One turn moves each row of this set onto another row. After a few examples, where does it send each row asked below?
Vabel: [-12  16  -5 -49   1  29   4  29  -7   9 -10   5  14 -15   2 -33 -12  18
 -28 -16 -10 -29  -4  14  42]
maki: [ -5 -16   7 -29 -37  -2 -21  46  -1 -21  -5  -6 -13 -15  45 -12  -5   1
 -17  14  -1 -32  -3  10  11]
maf: [ -5   8  30   5 -24   5  10   8  -7 -20 -17   0 -12 -20  19 -23   5 -16
 -30 -34  30  -7  -4  17  22]
Kof: [ 14  -3  21 -12 -15  13 -10  35   1   9  -6 -16 -27 -16  11 -18   9 -19
 -23   8   6 -24   0  22  -3]
Des: [  9  43   2 -47 -10  -3 -21  20 -15  14  -8  -8   4  -5  18   3   9  -2
 -15   4   7 -19  -6  13  28]
simal: [-14 -14  20 -26 -26   6  -3  24 -11 -15  -5   0 -25  -6  48 -22   6 -14
  -2 -22  38 -16 -10  40  44]
dono: [ 16  32 -17  -2  -8  13 -18   8 -34   5 -48  12 -14 -18  44  -3 -10 -10
 -13  15  -2 -12   6  22  37]
sobu: [  6 -31  19 -11   3  -4   7  33  -6 -11 -17 -11   6 -12   1 -32  -5   7
 -44 -14  -2  -9  -7  24  32]
fal: [ -6  18 -35 -47  -6  22 -34  21 -16 -21 -39 -10 -22 -16  26  -3  -7  15
  -7  -6 -14 -18   1  47  10]
sopin: [-11   7 -16  -9   5  55 -17  16 -11  -9 -44  -1  -4 -20   8 -21 -35  -2
 -17  11 -24 -26 -11  33  40]
tid: [-21 -26   6 -30 -27  -4  17  37  -2 -26 -13   1 -14 -21  -3 -15 -26   3
 -29   3  20 -26 -12  29  51]
Genos: [ -7  33 -36 -33 -21  14 -16   9 -33 -11 -28  12 -25 -20  29 -19 -11   6
 -13 -32  15 -13   7  58  32]
safi: [-21  42  18 -33   0   7 -21  10  -1 -18 -18 -15 -15 -12  10 -26  10  13
 -19 -36  14 -28  -8  24  55]
Rim: [-11  -2  -6  25  -7   5  10  21 -31 -19 -26  25 -23  -1  19 -10 -19   0
 -22   8  29 -14 -12  38  55]
Zuf: [-15 -17  -7  26 -26   4 -35  41  -5 -11 -28  -7  -8 -14  10 -23 -16  15
 -17  24  -5 -16  -8  25  43]
roz: [-13  22   1   8  -2  10 -39   1 -23 -16 -44 -11  -6 -19  17 -30 -10  -2
 -25  -7   6 -17  -1  59  72]
dig: [-26  -9   6  13  -7  43 -16  23 -12 -10 -32   8 -16  -5  46 -13   6  -7
   7  17  14 -16  -2  34  20]
tuzeg: [-13  12 -38 -37 -23   6 -27  13 -20 -19 -34  -7   7 -22  -1 -10 -25  15
 -21 -17  -3  -2  -3  58  42]

sobu turns into maf
Zuf turns into Rim
maki turns into tid
Now find these:
Des turns into Vabel
roz turns into dono
fal turns into tuzeg

One turn moves each row of this set onto another row. After a few examples, where does it send each row asked below?
Vefip: [ -3  33  17  -5  -8  10  17  -9   6  -9 -11 -20  -6 -10 -17]
raza: [  1  11  23  -2  -1   7 -19  -9  22   3  31  25  -5   0   2]
tugag: [ 19 -11   1  -6   2 -22 -27  -1   4  -1  14  16  -7  23  24]
Lura: [ 11 -19 -16 -18  11  14 -15 -10   4  -7 -36   6  -3  20  -2]
baf: [  6 -25  -3  23   6 -24 -11  -4   1  -7  20   3   6  37 -17]
giz: [  6  -4 -21   7  -9  14  -5  28  -2 -10 -16  12  -5 -19 -21]
nad: [ 10  -5   1 -10 -10 -19 -28  -4   2  -9   5  16   9  13  30]
Lus: [  3  -5  -7  12  12  -3  17  -7  21 -14  -7 -15 -40   8 -31]
dipig: [ -4 -23 -15  10  -8   1  25  29  11   4 -13  -8  -2  -1 -11]
dilin: [ 23   4   9 -18  16   9 -18 -13 -16   8 -20  21 -16   5 -13]
Kazo: [-17  20   5  -3 -11   4  16 -16   4 -20 -14 -10  -9 -18 -22]
zem: [  1 -12  17 -23  13   5  11 -15  -5  23 -17  -1  -5  25   0]
bofi: [ -4  -1 -16   1   7  27   0  22  -7  11  14   0 -19   3 -19]
dugal: [  9 -11  -5   6   2  10 -32  -4  38 -16  16  25  -7   7   3]
veke: [ 21 -15  14  -9   1 -18   7  -8   0   4 -45  13  -1   4  -4]
liti: [ -4   4  12   4  -7   1  27  23 -12  20   3   5  -7 -13 -16]
Kosid: [  2  -2  -5  12  12  -1  17  -8  19 -11  -3 -15 -41  10 -30]
lal: [-16  21   1  -4 -11   8  11 -16   4 -20 -14  -9  -9 -19 -23]
Luviv: [  8 -21  -3  21   6 -20 -13  -3  -1  -7  22   2   5  36 -16]
mipu: [ -3  -1   7   9 -15 -18 -17 -12 -14 -19   9  13  30   6 -12]
rizul: [ -4   1  11  10 -14 -20 -14 -11 -16 -14  11  13  32   8 -13]
Gekim: [  9  -3   9 -11 -10 -22 -22  -5  -1   1  10  15   9  15  31]
fak: [ 19 -15   3  -2  -2 -28 -20  -1   9  -1   8  14  -3  22  28]
nogob: [ 16  13  -2   9  14  10   5  -2  17  -9  -4 -23 -36  13 -28]
Mobe: [  1  28  -2  -1  -8  13   3  -5  12 -25 -24 -18  -3 -15 -20]
ruvip: [  3 -16   7   7 -15 -12 -11  -1  44 -17  -3  21  13  -7  11]
bure: [ 17   3   2  14   8  -4  19   2  25  -9 -16 -27 -27  11 -22]
suv: [  0 -12  27   7  -4 -13   6  -4  39  10  21  13  -1  10  10]

dipig turns into liti
baf turns into rizul
Now find these:
raza turns into dugal
tugag turns into nad
veke turns into zem
Mobe turns into bure

One turn moves each row of this set onto another row. After a few examples, where does it send each row asked below?
Lano: [-35 -39  34  29 -13  37  54 -14 -20  -3  -4  27 -18   5  30 -24  13   8
  18 -11 -51  10 -31 -21 -27 -27]
Delef: [ -2 -35  27  16 -23  -6  31   0  -6   4   5   1 -33 -21   6  -1 -18 -30
  -1  -5 -58  20 -12 -14  13  -9]
Balub: [-42 -12  37   2   9   1  26   8 -42 -29  13  -6  30   4  31 -11   5  -9
   0   6 -33  22   4 -37 -39   8]
Vap: [ 11 -44  28  18  29  29  51  -3 -40   5   2  30   6  -6   6 -13  10 -10
   0  -7 -49   7  -9  -8  -4   1]
Nas: [-58 -32  18  21  24  26  39 -19 -31  -8 -10   7 -18  13  25 -12   8   1
  22 -22 -68  19 -29 -26 -24 -10]
tagim: [-28  -1  43  20 -35  31  36 -14 -23 -10  -9  33  -8  12  37 -16   3 -12
  12 -24 -42   8 -15 -18 -48 -10]
debu: [-17 -15  28   5 -20 -13  13  20  -1  17   0  17 -18 -17   7 -11 -26 -28
 -16 -17 -51  12 -15 -18   3   5]
doz: [ -9 -21  29  14  42   1  40 -20 -51 -22  -3   8  15 -11  -1 -19   4 -17
  19  -2 -41  32 -15 -27 -12   3]
parol: [-22 -27  20  23  35   9  28  -5 -47 -26  21  -1  14  -7  27 -14  28  -2
  15   1 -49   6  -2 -41 -15   0]
favi: [-20 -40  15  22 -10 -23  13 -20 -18  -3 -15 -17 -30 -26   3  -5  -5  -3
 -16  -9 -38  18 -13 -15   6 -10]
luzi: [-23  -8  13  -9 -11  11  54  12 -44  10   7  -4 -11  -3  38   0  -3  17
 -10  -8 -33 -15 -34 -39 -22  23]
Kuv: [-27 -15   9   8   0 -29   0  -1 -10   8 -11   2 -15 -16  12 -13 -11 -12
 -25 -20 -38  22 -17 -15  -7   2]
Mazok: [-24 -20  37  14 -24  -8   7  15   1  11  -3  12 -15 -20  -3  -2 -24 -28
  -7 -21 -47   8 -10 -19   7   9]
Dibal: [ -2 -34  41   1  -2  24  51   7 -13   7  -6  24  23  17  16  -9   6 -12
 -16 -15 -17  14   2   7 -28   5]
bor: [-10 -44  24  13  11  32  47   2 -21 -14  14  22   9  -1  36   0  24  -4
   3   2 -44 -15  13 -21  -6  -6]
mir: [-24 -30  26  45  32   8  47 -18  -7   1 -10  18 -27  -8  34  -9  10   4
   6 -12 -21   7 -41  -5 -38   1]
lebet: [-19  -9  18 -10  -5  11  64   6 -31  -2  13   2 -12  -9  32   4 -10   0
  13   0 -38 -14 -33 -53  -3  19]
nezud: [-10 -24  42  43   0  19  62 -22  -5 -12 -10  16 -32  -7  37   5  -5 -12
  11  -5 -21  15 -25  -2 -49   5]
pogu: [-38 -20  17  12  -2 -23  -4   1  -9   8 -17   5 -12 -20   4  -7 -15  -9
 -23 -18 -34  13 -19 -23   1   7]
zek: [-52   3  28  11   4  19  22 -24 -31 -15 -16  12  -7  15  31  -2  -5 -17
  16 -39 -64  20 -15 -27 -45   4]
zis: [-13 -35   9  16  -2 -25  20 -23 -11  -9  -8 -17 -30 -24  10  -7  -3 -13
 -10  -9 -44  25 -16 -13   5 -10]
Gok: [ -5 -36  34  26 -32  -5  23  -6  -9  -1  -2  -8 -29 -25   0   2 -13 -23
  -3 -11 -51  16  -6 -13  14  -5]
Zuga: [-30 -31  36  -4 -14  24  44  14 -18 -13   2  17  20  13  43   3   1 -14
  -9   6 -26   3  13 -24 -29   2]
dad: [-25  -7  44  -2  12  -8  39 -12 -22 -19  -6   3  33  10  11 -14  -3 -23
   4 -12 -12  40  -5 -14 -33  10]
fusu: [-41 -10  36  39  40   6  33   6 -18   5  -1  14 -23  -6  22  -7 -11 -12
  16 -19 -40  23 -42 -18 -48  19]
kol: [-22 -10  20  -5 -10   4  65 -10 -21 -12  19 -21  -7  -4  38  13   7   1
  25 -13 -33  -5 -28 -44  -4  19]
tovad: [-21 -11  13  -6 -10   2  54  -1 -34   3  12 -28  -5   1  40   4  13  17
   1 -21 -29  -7 -28 -31 -25  21]
zepig: [-25  -6  52  35   9  15  47  -1 -15  -6  -5  14 -27  -3  30   8 -24 -32
  15 -12 -39  21 -23 -12 -55  22]

Mazok turns into pogu
tovad turns into kol
nezud turns into zepig
Now find these:
Dibal turns into dad
Kuv turns into zis
Balub turns into parol
tagim turns into zek

